In the rows, 128 means zero.
Each path below is one point turned by a fixed rotation once a step. After each direction that follows a path, write how fast that rotation turns it, in deg/step (0 if it stays still).
Each turn is a multiple of 5 degrees from 10 to 175, or 0.
Each row of a path follows its step; steps can be skipped.
Rotation 1:
step 10: [126 124 128 131 127 133 142 121 135 124 125 135 130 133 131 124 120 135
 134 132 137 124 133 129 119 129 128 126 121 117 126 121 132 134 132 135
 138 126 131 138 138 121 114 129 136 138]
step 11: [143 134 117 126 127 121 123 135 129 127 130 124 133 136 131 133 118 125
 127 117 136 129 134 130 130 119 138 127 131 111 130 137 122 130 125 134
 127 130 135 131 139 123 130 128 121 133]
step 14: [138 135 131 119 125 115 132 134 130 135 137 121 133 133 128 129 125 124
 136 119 135 124 123 129 136 140 125 132 120 115 126 128 126 125 136 134
 124 131 124 133 141 124 128 134 128 138]
step 15: [129 121 121 124 124 139 140 134 116 124 134 134 129 128 119 124 123 138
 132 123 134 123 122 123 126 125 136 127 126 128 131 123 125 121 122 126
 120 146 136 134 139 124 125 131 123 130]
step 20: [136 134 127 122 125 122 138 134 127 134 140 125 126 139 123 138 122 133
 130 130 127 123 114 124 126 120 123 131 127 114 126 129 123 129 119 132
 134 122 122 132 142 129 120 132 126 134]
step 29: [139 133 130 131 137 121 136 126 132 121 129 126 124 132 140 133 124 137
 131 120 120 124 129 127 130 122 133 129 133 123 121 123 132 133 129 134
 128 134 126 129 140 131 118 140 138 141]
step 30: [126 120 122 130 116 126 135 122 127 135 131 124 130 139 123 123 125 131
 133 126 131 131 124 141 128 130 137 125 131 117 131 136 134 127 127 133
 131 133 135 139 146 131 140 133 125 135]
Speeds:
[127 128 126 124 127 128 128 128 130 128 128 127 129 129 130 131 126 132
 130 128 125 128 130 129 125 126 132 129 130 128 132 128 126 125 127 127
 127 130 129 127 125 126 132 128 126 126]	175
[129 127 131 128 130 126 128 128 130 126 129 126 131 126 124 126 129 128
 129 128 130 125 132 132 126 126 127 128 129 129 126 126 124 125 127 129
 129 124 129 128 130 128 131 125 129 128]	125
[129 128 127 126 126 129 128 126 127 129 130 131 129 124 129 128 130 125
 129 130 131 124 127 129 131 129 127 128 126 132 130 127 128 125 128 126
 124 130 128 126 129 125 129 131 129 128]	40
[128 128 127 129 129 129 130 125 126 128 127 131 128 130 130 128 126 127
 129 127 123 125 125 130 128 126 128 131 125 128 125 129 130 127 130 130
 132 125 127 125 130 125 130 127 130 124]	110
[127 128 131 130 126 128 130 127 132 130 126 128 129 129 128 128 128 126
 132 127 126 128 128 127 128 133 129 126 129 130 127 131 131 125 131 125
 128 126 129 132 127 130 129 130 128 129]	85
Rotation 2:
step 1: [136 120 127 116 144 130 139 129 131 126 127 126 131 129 122 132 125 126
 124 127 116 127 129 132 137 117 126 125 121 123 118 109 119 132 136 129
 127 126 132 127 126 126 127 124 135 136]
step 2: [136 142 119 127 131 123 122 133 121 135 114 141 127 126 125 121 135 126
 128 124 125 140 133 135 132 134 131 130 119 126 126 116 131 135 127 124
 128 121 139 124 123 127 138 129 132 134]
step 11: [138 125 122 131 132 117 131 133 127 120 123 128 117 116 137 137 122 143
 125 131 116 135 126 130 131 118 134 132 123 131 135 128 123 134 136 134
 129 128 137 128 122 123 128 128 133 138]
step 12: [136 120 126 128 138 119 130 117 128 134 120 130 134 128 131 125 123 125
 122 119 123 149 131 129 127 124 127 126 122 134 130 121 126 130 114 124
 118 132 134 117 127 131 124 122 125 134]
step 15: [135 130 125 125 141 118 132 125 134 130 139 142 123 126 137 124 115 134
 120 129 129 125 126 136 128 119 131 120 130 135 122 126 129 144 127 123
 131 127 135 131 133 126 132 133 140 129]
step 20: [141 137 129 134 127 127 131 127 121 133 125 137 126 135 131 120 135 133
 119 127 125 136 131 138 135 123 119 141 121 129 129 127 129 132 119 128
 117 139 141 129 126 128 128 117 123 130]
step 24: [126 137 120 129 143 125 126 129 126 130 125 142 129 137 131 135 142 134
 123 127 123 138 123 128 129 127 132 136 134 132 127 136 137 134 131 115
 129 128 136 112 126 130 133 123 129 128]
Speeds:
[130 130 126 133 130 127 127 124 123 127 127 129 129 127 125 126 130 128
 129 128 130 129 126 129 126 129 128 127 128 128 127 127 130 124 127 128
 126 127 125 129 129 131 125 129 130 129]	175
[126 129 131 130 128 129 131 131 127 124 128 128 128 128 129 126 124 128
 128 128 131 128 126 128 127 129 124 133 126 124 130 128 126 129 128 126
 127 127 126 132 130 129 126 128 126 127]	35
[128 128 128 131 131 126 128 127 128 128 128 127 129 128 133 125 130 130
 128 126 129 129 127 127 127 126 125 128 129 130 130 133 127 131 128 130
 124 129 127 127 125 129 132 128 127 129]	85
[132 127 128 128 130 129 128 124 130 127 126 126 125 129 128 127 123 126
 126 128 126 127 127 128 129 125 128 125 129 126 128 128 124 130 126 127
 127 126 127 128 131 130 129 131 126 128]	100
[127 130 128 128 128 130 128 129 129 129 127 130 128 125 128 129 130 129
 130 127 128 127 126 127 130 125 126 123 127 123 128 126 130 130 127 126
 127 128 127 132 124 127 129 131 131 129]	85
[127 128 126 130 129 132 129 129 129 127 129 127 128 127 125 131 128 133
 129 129 127 131 128 131 130 128 127 125 127 128 131 132 126 126 130 127
 130 126 128 127 128 129 129 126 127 126]	135
[125 128 128 130 129 125 124 128 128 131 128 131 126 128 125 129 126 124
 130 127 131 131 130 128 129 128 127 127 126 129 127 131 127 129 125 126
 126 129 129 130 131 125 130 126 129 127]	145
